In the rows, 128 means zero.
One turn moves every row onto another: examples first, then more rows asked:
j312: [127 159  94 117 121 112  99 157 159 119 175 159 104 133 139 110 139 126
 126  98 125 131 137 135 148 128 146 164 100 133 109]
j890: [120 165 100 130 109 109 155 125 140 123 167 154 136 148 112 111 122 127
 114 156 145 105 139 133 151 104 117 130  99 141 150]
j530: [119 136 109 122 111 120 106 111 131 138 129 154 151 126 130 117 147 156
 132 110 142 106 137 135 151 159 119 139 105 145 101]
j822: [121 163 139 143 126 101  89 170 165 116 156 135 124 168 113 107 111 142
 137 129 117 112 155 126 111 141 102 131 121 131 125]
j379: [126 123 157 156 108 105 106 130 115 125 147 129 118 174 132 126 140 136
 137 115 142 117 165 118 120 118 116 125 105 133 110]
j168: [131 138 125 124  99  69 105 141 135 131 152 141 118 141 122 110 106 105
 131 132 127  97 114 120 121 144 108 121 109 115 149]
j463: [131 162 110 118 125 119 103 168 158 108 177 137 118 145 133 139 148 124
 132 105 125 131 128 128 152 115 148 150 116 139 112]
j597: [130 145 105 130 103 130 119 117 131 130 128 149 151 130 129 110 131 161
 130 100 154 121 154 153 143 149 118 158 105 145 126]
j164: [132 129 135 133  98  73 117 135 135 138 139 142 110 138 141 108 122 114
 146 130 117 109 122 101 132 131 127 115  98 118 149]
j53: [146 158 103 114  94 126 149 122 129 112 175 157 110 148 114 111 129 129
 122 152 136 122 136 133 147 110 118 136  92 142 141]
j669: [114 144 118 131 123 122 112 116 141 147 142 142 150 136 130 111 143 162
 127  87 159 135 135 139 141 159 112 141  97 141 112]
j277: [143 161  99 123 107 107 145 121 114 120 169 144 131 145 112 107 132 132
 111 141 154 119 128 118 144 114 100 120  98 147 156]
j572: [117 158 134 137 124  81 110 167 166 131 155 130 124 162 137 114 122 144
 149 130 115 109 165 111 119 144  97 152 113 134 136]
j772: [129 171 113 118 132 111 105 179 160 107 172 153  99 144 131 109 145 127
 120 112 135 139 122 119 155 129 134 140  99 138 114]
j99: [111 117 155 143 101 121  95 120 124 124 158 136 119 172 116 118 135 126
 139 103 145 108 138 123 113 135 116 117 110 121 120]

j53 -> j597
j277 -> j669
And these:
j463 -> j890
j99 -> j822
j572 -> j164

One turn moves every row onto another: examples first, then more rows asked:
j971: [120 126 136  99 134 109 136 116 116 144 156 145 141]
j511: [148  99 118  97 118 141 138 129 102 122 130 129 156]
j230: [146 109 144 106 152 112 101 130 122 141 118 135 123]
j966: [143  95 124 155 107 128 118 121 109 129 142 140 116]
j670: [135 111 130  97 131 117 132 126 150 103 137 129 147]
j123: [146  97 153 124 135 139 121 138 147 140 134 115 148]
j241: [137 110 126 145  92 137 121 126 108 114 129 139 162]
j665: [132 128 131 129 109 156 116 159 109 120 107 125 131]
j809: [136 104 140 105 121 137 135 111 155 119 142 135 142]
j387: [122 100 141 126 126 103 104 135 138 139 145 144 118]
j327: [123 105 151 129 136 126 157 126 126 129 153 119 141]
j70: [129 150 140 119 115 134 135 133 107  96 150 140 122]
j779: [112 128 161 147 134 108 113 132 124 132 122 141 148]
j606: [142 101 129 144 115 149 127 137 100 108 104 140 133]
j939: [131 135 131 115 169 137 113 117 118 127 145 135 138]
j252: [141 119 138 113 128 104 153 138 112 144 126 121 119]
j430: [115 103 121 145 113 131 113 125 103 128 134 142 165]
j321: [112 139 115 139 119 142 112 152 101 118 125 137 144]
j948: [126 136 135 126 111 119 120 123  86  98 145 120 136]
j849: [134 128 139 120 114 155  87 134 127 144 140 130 127]
j310: [139 123 134 125 134 139  92 137 116 155 155 132 134]
j477: [129  99 140 127 111 127 105 124 129 146 165 136 136]
j861: [130 164 141 124 117 137 103 131 123 111 126 139 140]
j969: [136 136 135 120 115 112 126 123 116  93 101 134 125]
j119: [150 116 132 104 150 126 136 105 128 108 118 137 144]
j185: [137 113 136 107 130 135 141 104  89 126 137 143 114]
j869: [124 119 134 113 144 117 136 122 116 143 128 131  97]
j376: [111 106 141 137 110 122 136 129 148 143 125 128 125]
j146: [132 128 122 109 123 118 129 128  83 121 115 152 146]
j211: [143 113 123 119 117 159 129 118 105 118 100 145 135]
j727: [146 115 137 124 116 136  78 131 112 114 119 130 149]
j372: [124 125 129 109 111 127 133 163 137 106 117 142 135]
j768: [109 130 132 157 116 117 121 123 130 134 125 152 139]
j898: [119 124 154 159 117 141 123 139 110 141 136 121 121]
j546: [153 126 139 118 116 139 143 150 124 100 142 111 135]
j507: [148 121 151  91 127 136 138 149 127 108 136 118 133]
j380: [136 134 149 139 116 112  91 140 127 124 126 116 119]
j451: [133 107 138 122 149 124  95 116 121 153 120 127 134]
j656: [156 121 131 123 147 128 154 120 117 103 136 132 125]

j70 -> j869
j241 -> j507
j606 -> j670
And these:
j430 -> j546
j939 -> j966
j656 -> j387
j849 -> j211
j123 -> j727
j948 -> j252
j185 -> j376
j146 -> j327
j665 -> j119
j969 -> j971

One turn moves every row onto another: examples first, then more rows asked:
j286: [123 140 105 114 100 136 145 105 115 128 100 137 107 128 102 117 129 105
  85 121 144 133 140 124 118]
j476: [138 137  55 129 125 122 123 116 131 117 107 124 128 129 116 137 119 108
 121 128 166 128 124 141 119]
j513: [106 126 158 129 130 114 138 101 149 138 128 131 131 116 117 156 124  99
 120 115 160 145 129 129 114]
j626: [150 124 145 143 119 147 116 112 124 138 113 130 131 117 116 100 121 150
 147 112 155 131 132 149 129]
j900: [153 137 101 103 124 125 130 113 141 129  94 148 125 138 115 134 113 104
  87 156 132 127 134 142 108]
j805: [115 109 134 137 138 127  72  99 126 125 112 136 109 120 134 133 135 134
 125 114 151 113 140 129 110]
j747: [133 104 167 137 129 118 145 116 120 135  94 148 112 126 128 133 122 102
 125 130 135 130 139 143 115]
j434: [135 150  97 106 122 103 135 120 127 108  90 129 115 113 126 146 112  89
 120 139 152 129 124 132  94]
j642: [132 144 114 123  95 129 130 108 116 135 103 125 110 129 115 139 119 106
  69 114 144 122 127 123 112]
j210: [121 140 160 138 141 144 124  98 152 129 119 125 124 120 112 144 122 125
 138 123 161 152 113 140 123]
j845: [138 116 131 139 127 113 109 120 124 118 131 159 141 158 101 143 129 134
 148 137 134 123 134 136  98]
j516: [121 125 122 167 113 120 120 115 126 134 134 115 151 114 126 139 117 122
 120  87 137 115 141 150 108]
j135: [126 147 136 164 125 149 110 108 136 121 127 113 143 115 109 130 116 123
 146 102 142 120 123 146 105]
j428: [117 139 144 114 130 130 118 120 122  94 112 136 135 150 143 137 128 132
 127 113 136 134 142 133 146]
j725: [137 120 136 122 120 105 101 114 132 125 136 152 152 152 105 146 121 142
 142 129 147 127 129 132 100]
j652: [106 118 130 130 138 126  82 100 125 117 120 142 108 110 124 122 143 130
 136 114 147 122 152 128 101]
j311: [157 135 102 116 129 111 129 126 127 136 108 133  91 127 126 149 128 111
 102 148 169 148 120 135 125]
j564: [142 139 131 140 148 151 120 122 133 130 104 137 156 124 146 138 115 133
 150 116 157 121 114 133  96]
j735: [131 100 122 142 116 130 126 106 118 135 121 129 137 128 113 101 121 130
 132 106 148 139 157 162 139]
j154: [168 142  84 119 110 104 113 134 106 129 115 121 111 116 128 127 114 124
 110 128 154 135 139 152 101]
j172: [139 135 172 140 132 134 134 118 127 124  90 138 119 110 129 126 117 130
 145 124 134 129 122 143 100]
j630: [131 133  76 110 115 125 114  97 123 134 109 129 128 122 112 124 112 131
  86 119 149 143 142 149  88]
j756: [119 151 146 128 131 126 120 131 119 100 128 135 127 143 144 147 138 135
 122 110 129 134 144 130 133]
j958: [134 128 120 112 157 136 114 116 133 132 141 136 147 127 134 129 121 100
 135 129 158 158 160 154 104]
j239: [136 134  97 141 105 112 122 108 119 116 109 110  90 127  96 140 117  98
 106 129 151 137 125 151 125]
j884: [150 142 143 128 151 156 110 119 123 128 132 129 131 131 124 122 119 126
 149 128 157 160 137 156 101]
j813: [138 125  70 137 122 132 121 109 118 139 101 138 118 129 118 131 123 133
  83 124 138 129 135 147  90]
j489: [149 116 121 138 154 131 118 133 129 143 111 146 152 127 164 144 119 114
 126 123 148 116 138 141 101]
j240: [146 155 100 106 123 117 135 119 148 138 119 146 127 123 114 145 125 112
  82 147 138 135 134 131  98]
j184: [136 135  97 122  92  94 141 118 122 129  94 128 109 101 116 128 122 127
 112 116 161 122 123 127 118]

j513 -> j958
j652 -> j428
j642 -> j240
And these:
j626 -> j172
j434 -> j476

One turn moves every row onto another: examples first, then more rows asked:
j763: [148 137 143 114 145  99 123 132 141 109 148 124 114 145 138 116 140 125
 121 121 157 134 114 124 110 105 126 145 119 130 122 142 125 124 140 165]
j77: [150 109 125 161 125 146 138 120 145 123 118 136 123 118 142 112 134 131
 133 149  96 114 128 121 159 154 152 113 135 130 133 115 153 121 136 128]
j245: [ 83 134 139 142 132 135 127 123 134 116 122 129 118 130 103 122 136 146
 130 131 126 114 129 157 130  90 151 122 117 126 131 129 131 133 150 134]
j265: [140 118 130  98 153 121 127 139 131 114 179 131 129 135 131 141 136 122
 137 115 160 130 121 113 122 110 127 132 115 138 130 130 134 135 131 151]
j744: [ 97 125 134  92 135 129 109 109 141 127 130 123 121 128 123 137 140 113
 133 148 110 143 119  89 117 127 114 125 139 110 130 111 105 148 137 134]
j181: [ 94 138 150 141 112 136 150 125 131 121 105 119 117 115 117 114 124 136
 134 124 132 102 138 143 137  98 141 117 108 135 118 135 152 127 135 139]
j537: [147 154 120 135 139 119 121 121 132 125 106 128 120 146 130 121 127 139
 109 127 136 118 115 141 143 178  98 134 148 118 134 131 145 126 110 148]
j54: [135 136 103 119 153 127 106 116 129 133 137 133 133 148 110 141 129 146
 117 128 136 121 117 140 148 178 109 133 139 115 130 121 123 142 113 141]
j762: [152 106 101 138 132 145 126 115 143 131 132 135 135 129 114 120 122 147
 138 139  94  98 138 114 158 143 156 116 125 119 113 107 128 142 132 136]
j569: [139 131 121 127 138 129 129 117 129 133 129 131 134 124 132 141 124 126
 125 129 145 126 119 131 160 198 104 123 124 127 127 124 143 128 107 136]
j338: [ 87 123 130 133 121 138 145 126 121 128 130 132 130 103 111 133 131 138
 150 117 134 115 137 147 138 105 155 110 108 142 128 130 132 133 137 124]
j493: [142 116 158 104 128 123 138 132 138 120 153 113 116 119 149 126 138 112
 131 124 159 134 120 113 124 122 124 144 113 144 123 146 148 122 120 162]
j360: [156 126 100 151 124 131 127 121 136 128 110 133 119 130 129 105 135 153
 132 132  90 108 129 130 138 132 156 125 162 125 132 124 131 130 128 140]
j574: [113 140 136 104 123 109 138 117 130 117 116 136 128 107 148 127 131  97
 146 130 123 138 125  82 121 141 107 105 128 123 129 114 114 131 140 123]
j347: [116 154 137  99 127 122 129 125 135 112 110 125 113 138 135 121 124 112
 129 132 111 117 125  83 113 112  95 118 155 112 136 115 140 142 131 137]

j347 -> j744
j537 -> j54
j245 -> j338
And these:
j762 -> j77
j763 -> j265

One turn moves every row onto another: examples first, then more rows asked:
j757: [119 166 122 130 128 129 137 132 124 113 154 125 118 137 138 104 123 164
  96 149 140 141 107 142 119 167 135 123 130]
j812: [140 106 120 144 108 125 116 142 114 117 114 106 109 121 127 145 122 135
 151 131 111 127 147 125 139 118 140 139 126]
j405: [149 117 165 117 126 143 110 142 152 127 125 153 123 117 136 124 136 127
 164 127 135 156 129 126 122 132 142 126 156]
j257: [132 110 122 140 111 131 113 132 120 119 121 126 115 114 138 132 112 134
 145 119 104 124 158 117 143 122 145 135 134]
j732: [154 114 165 123 124 146 112 152 140 126 120 130 112 124 129 131 145 134
 169 140 142 161 120 129 118 140 137 129 154]
j860: [147 112 161 114 127 146 106 148 149 124 126 125 116 113 124 128 141 132
 165 118 132 156 133 129 113 135 145 123 155]
j806: [147 115 113 141 117 120 111 143 127 125 119 108 118 117 130 146 124 135
 154 129 107 125 151 119 137 110 146 130 131]
j782: [115 170 125 130 140 129 130 129 118 116 141 127 112 146 148 110 126 151
  99 146 146 140 111 143 118 169 128 133 128]
j71: [137 161 127 128 122 104 145 112 143 129 139 131 132 147 116 138 122 139
 108 145 139 109  97 166 124 119 130 125 125]
j236: [126 113 126 143 117 133 110 139 124 116 114 110 113 114 133 144 123 140
 147 121  95 130 154 123 134 124 149 128 140]
j378: [114 166 133 136 134 133 138 123 127 125 146 121 119 143 151 115 129 162
  99 155 144 140 106 140 112 162 134 121 134]
j790: [132 110 122 130 111 132 114 141 133 102 118 111 115 107 127 134 118 138
 144 119 101 135 152 118 138 117 147 132 130]
j24: [140 165 124 119 131 102 137 120 138 121 134 140 127 149 113 132 122 126
 111 138 146 114  99 170 128 128 125 136 122]
j9: [124 167 128 128 137 132 131 123 116 128 147 136 115 144 152 108 127 160
  96 145 140 137 115 132 122 169 138 121 136]
j814: [142 155 126 120 127 101 139 118 146 127 147 127 138 148 117 129 127 139
 104 137 151 121  97 169 116 125 131 133 119]
j62: [112 163 128 133 135 122 128 124 109 125 142 117 109 141 136 120 135 166
 103 150 140 136 107 127 117 173 133 136 130]
j926: [145 118 164 111 120 146 115 148 152 114 125 135 116 105 119 123 131 132
 165 125 129 158 124 127 124 135 145 122 157]
j275: [128 116 122 136 119 136 108 140 123 109 110 117 106 116 129 136 120 126
 149 118 108 126 157 122 139 121 137 139 131]
j436: [134 106 124 132 112 129 111 142 125 119 124 104 115 107 125 136 120 134
 155 113 110 130 155 125 133 121 148 131 132]
j23: [147 160 122 119 127  97 139 117 141 131 140 149 139 144 122 132 124 131
 108 138 142 113 105 162 130 120 135 127 121]
j429: [141 119 164 122 124 137 113 149 152 128 122 136 124 110 127 137 138 128
 174 129 128 156 124 136 119 133 148 120 158]
j733: [116 160 121 144 131 120 130 116 114 130 151 114 117 141 146 114 121 164
 102 152 137 135 104 128 121 164 139 139 137]
j332: [140 123 161 117 128 145 109 151 148 120 118 141 113 112 129 126 135 118
 173 128 141 156 129 132 124 137 136 131 151]
j679: [149 155 132 126 133  99 132 111 151 133 140 136 137 151 115 136 131 139
 112 145 144 123  86 156 118 121 133 141 136]
j974: [145 160 123 119 124 106 140 122 149 115 143 139 132 147 106 127 125 142
 102 141 138 118  98 167 123 123 130 126 124]
j581: [120 160 127 130 131 128 135 120 119 125 155 113 115 145 137 109 123 162
  94 141 146 133 107 145 114 166 134 127 132]
j10: [155 124 157 123 130 146 108 150 141 135 127 128 111 117 131 128 141 137
 171 137 134 155 125 119 119 142 144 118 164]
j539: [142 156 131 119 130  91 134 119 141 130 135 135 134 145 106 143 138 138
 117 144 146 119  92 158 120 125 129 141 119]

j782 -> j275
j860 -> j581
And these:
j9 -> j257
j806 -> j679
j71 -> j429
j974 -> j926
j539 -> j732

